One turn moves every row onto another: examples first, then more rows asked:
busad: [  2.3 -43.9   4.3  14.7   5.5 -13.1   6.7 -25.7  -2.7 -24.3  -0.9  49.9
 -16.2 -22.4  13.8  -1.8  18.5  19.8 -35.5 -32.7   2.1  14.1 -18.2  -9.6
 -20.2  -4.2  -6.4]
Luzuz: [ 16.0 -17.2   9.6  38.5 -17.5   9.3  33.9 -21.4  -0.4  -2.9  27.3 -26.4
   9.3   3.4  -6.7  10.4  41.2 -26.3   4.4  -3.5 -11.7 -29.8   6.4  -0.5
  15.4 -13.2  21.1]
Pivet: [ 16.5   0.8 -19.2 -32.7  -4.8   4.8  37.1  -4.7  14.9  -5.7   3.3 -18.5
 -25.8  20.0  13.9 -31.2  -1.1 -15.5  29.9  18.0 -17.4   4.3  -0.7   3.3
  24.7   4.5  -8.0]
marad: [ 31.4  -2.1 -25.9   3.3  21.8 -17.5   6.6  -3.4  -0.3  -9.0  -8.1   2.0
  13.6   4.3  13.9  -2.5 -24.9 -24.4 -19.8 -25.2  13.7  12.2 -39.1 -14.5
 -16.5 -34.9 -12.9]
galam: [-30.3 -19.0  12.2 -15.7  30.3  20.9  46.9  -0.1  40.4   0.3 -34.4   4.7
 -10.8   7.9   0.3  -9.2   2.2   9.0 -24.2 -39.5  -5.8  14.4 -20.4  12.6
  20.2   1.8 -26.3]
deked: [ -6.1 -15.8  34.6 -23.5  15.6   9.1   2.6 -43.4  35.0  -0.6   1.4 -14.1
   1.0  12.7  26.3 -18.0  13.3   0.5 -19.3  -8.0  -4.5  -4.2 -41.5 -43.7
  13.6 -40.7   7.6]
disos: [-15.2 -31.5 -16.3  17.4  22.3   5.2  14.0 -15.6  -5.3  -5.8 -14.2  38.6
 -19.1 -40.9  14.1   7.9   2.6  26.0 -22.9 -43.0  -0.3  28.9  -0.9 -20.8
  -6.0   9.4   0.7]
muza: [ 12.6   7.3 -15.5 -24.5  24.3  30.8  31.5  10.0  -0.6  -5.8 -50.0 -38.8
  29.8 -17.3   9.1  13.9  -5.1  40.1 -35.0 -19.6 -15.3  19.0   3.7 -30.8
   0.2 -12.4   9.4]
rif: [-23.5 -16.6   8.6   5.3  10.7  44.5  35.8 -13.5  39.1   4.8  -9.0  -4.7
  28.6   6.0  -4.6   5.6 -14.8  16.5 -22.8 -25.9 -11.1   1.4  -2.4  22.1
  16.5  36.3  -9.6]
bevav: [ -8.9 -10.8  27.7  -4.5 -18.5  -8.2  10.9 -13.9   7.8 -47.3 -25.1  37.9
   0.8 -24.5  12.3 -36.5   0.4   8.1 -15.3 -13.5  -3.4   6.5 -24.8   9.7
 -26.6  -9.1 -10.2]
kadi: [ 26.3   1.1  -1.7 -21.6  28.9  16.4  37.1  12.0   1.6  -7.4 -48.8 -34.5
  19.5 -12.1   8.4 -10.1  -4.3  40.3 -41.4 -17.5  -9.6  24.9   3.3 -28.5
  -5.0 -24.3  13.8]
kibu: [ -3.1  -7.3   7.2   4.9  10.5 -12.7   5.0 -16.1 -27.4 -11.0   1.8 -13.8
  37.0  -8.1  -1.8   9.2  35.5   0.9  14.2  -9.5  -3.0 -45.3  26.2   2.7
   7.0 -12.9  34.2]
tadip: [ 27.1   2.7 -14.8  -4.8   0.7  14.8  51.3   9.3   0.8 -28.8  -2.1 -23.0
  -0.2  26.6   9.8 -37.1  -8.3 -20.1  -4.6  20.0   0.1 -17.7  13.7  -7.0
  15.2  15.8 -10.7]
pok: [ 25.4  -2.8  -1.8 -36.0   6.4   4.0  36.3  -3.8  -1.1 -15.5 -17.6  11.9
   2.9  38.5  33.3 -25.6  23.4  20.1  -8.4  11.5 -51.7 -15.3  14.2 -17.2
   2.2  11.7  -7.4]
mekin: [ 43.6  -7.0 -23.2  -8.9  -7.4  -8.8  -3.8 -23.7  10.2   0.1  17.7   2.4
  34.0   3.6   6.9  13.4 -25.1  -0.3  -3.6 -12.0 -10.7  15.1 -31.9  21.1
 -22.8 -14.0  -1.7]
zil: [ 13.3  13.2 -26.0 -32.8   6.6  29.9   8.2  20.4   4.7   4.2  -9.9 -38.5
  31.2 -12.3   3.4  22.4 -11.4  46.4 -20.9 -15.0 -12.4  20.9   7.6 -19.3
  -1.8  -2.3  21.8]
romit: [-10.1 -12.3  10.8 -17.6   7.1 -11.8  17.0 -12.0 -15.7  -5.0 -10.1 -10.5
  23.9  -9.2  -7.2   8.2  48.3  20.8  21.0 -14.8 -19.4 -33.3  29.4  25.0
  12.1  -9.7  28.6]
Gad: [ 24.3  -0.1   8.0  22.0  -1.1 -29.8   8.3  -7.0 -12.8   4.2 -10.6 -26.7
   3.0  16.9 -25.5  12.4  47.0   3.1  -8.6  -3.1   6.5   1.2  21.3  16.5
  -0.8  27.6  15.5]
bip: [ -4.8 -14.0  31.6 -28.5 -17.2  21.9  -9.1 -23.7  33.7 -13.4  29.5 -14.3
  22.6  32.0  11.0   3.5  19.2  18.0 -29.5  -1.8  -6.1 -18.9 -29.0 -17.8
   1.6 -10.3   5.5]
godav: [ 36.2  -7.1 -10.7  20.9 -12.6  -9.8  21.4   4.2 -24.4  -0.5  11.0  -4.6
  14.9  13.4   1.5  26.1  59.2   2.3 -11.3 -14.6 -35.2 -18.5  12.2  -3.1
 -12.9 -12.8  15.2]
vava: [-13.4  -7.4  -3.8  19.7  -0.8  16.9  27.5  -7.1   1.0  20.9   6.6  -6.3
  -2.8   6.0   2.3  27.9  60.9   2.8   4.7 -25.5 -42.0 -18.7  17.3 -10.9
  19.5   8.3  17.1]
tuvo: [-28.6 -19.3  16.2  -5.5  16.2  32.0  45.7 -12.2  42.8  -8.7 -30.4  -7.9
   2.5  13.1  -3.7  -0.2   2.5   5.5 -30.1 -27.3  -4.0   7.0 -21.4  14.6
  23.0  16.0 -28.0]
Fiko: [-28.7   8.8  -5.1   7.3   3.8   7.9  11.3  -4.2  -1.1 -20.7 -32.7  21.4
   1.0 -56.7  19.3 -19.1 -25.6   3.1   7.8 -23.5   1.0  20.0  -7.6 -17.3
  -7.1   4.6   8.4]
Nomuk: [ 41.6   1.3 -33.6  -6.0   9.3 -15.7   4.1 -12.7   2.3  -7.2  -9.6  -9.9
  16.6  -3.3  11.3  11.7 -23.5 -18.0  -8.5 -16.5   5.5  21.2 -42.6  -4.0
 -15.5 -28.9 -11.9]
ganut: [  0.3 -16.6  31.8 -31.5  -0.4   9.4  -4.1 -44.6  31.7 -13.6   4.3 -11.3
  12.7  20.8  25.1  -0.2  20.1   4.9 -21.3  -5.1 -12.1 -12.1 -48.7 -31.2
   5.4 -34.5  -1.5]
fonu: [ 15.8 -34.2   2.8 -13.2  -9.7   4.1  12.1 -14.4  -1.9 -22.1   3.4 -16.8
 -28.9 -54.3   0.1 -13.2  11.8  32.9 -16.8 -10.5  20.5  34.3  -6.8 -22.4
  -2.1 -34.0  25.2]
Zefe: [  2.6   9.9  13.7 -22.5 -22.8 -10.9 -11.7  -9.0   8.0 -16.4 -26.1  -2.8
 -24.8 -34.4  12.7 -24.6   8.5  26.0  -1.7   0.3  -4.7  45.5 -23.4 -29.4
 -18.5 -10.4  15.3]
von: [-18.0   6.5  37.8  12.8 -13.0  16.6   9.7  -5.9   9.6 -36.5 -31.6  -4.7
  -4.9 -23.8   8.8 -31.6   4.6  17.9 -38.1  -0.8  14.9  14.2  -7.2 -44.8
 -10.1  18.0   9.4]
buna: [  0.0   0.3   8.2  19.0   2.0 -24.5  -2.7 -21.6   0.0  23.8  -0.4 -22.7
  -7.6  13.5 -19.9  17.8  45.5  -4.6  11.1  -3.9   3.0   0.3  12.5   8.6
  16.9  28.0  19.7]
ras: [ 11.8  12.5 -20.9 -15.3  20.9  11.8  20.3 -11.8  -7.0  -1.2  -6.1   6.1
   7.8  24.5  42.4 -15.4  -0.4  -2.7  10.7  10.5 -38.1 -17.5  13.4 -49.9
  12.8  14.7   3.6]
zarif: [ 27.0 -13.3 -12.7  13.8 -14.8   9.2  49.2   1.6  -4.7  10.0  -1.1 -34.8
   0.3 -14.3 -18.2  14.1  43.9   6.8  12.7 -13.5 -31.8   1.9  23.1  25.8
  12.9  -8.8  21.8]
Zir: [ -9.8 -40.4  24.8   6.6  -5.1  23.9  22.3 -19.9   8.3 -32.3   4.1 -17.9
 -21.9 -42.2  -0.8 -19.1  14.8  25.5 -35.1 -10.2  30.2  10.9  -0.4 -33.1
  11.4 -12.8  19.7]

Fiko -> von
muza -> tuvo
pok -> Pivet
Where do these go?
romit -> buna
rif -> bip
disos -> Zir
Luzuz -> godav
kadi -> galam

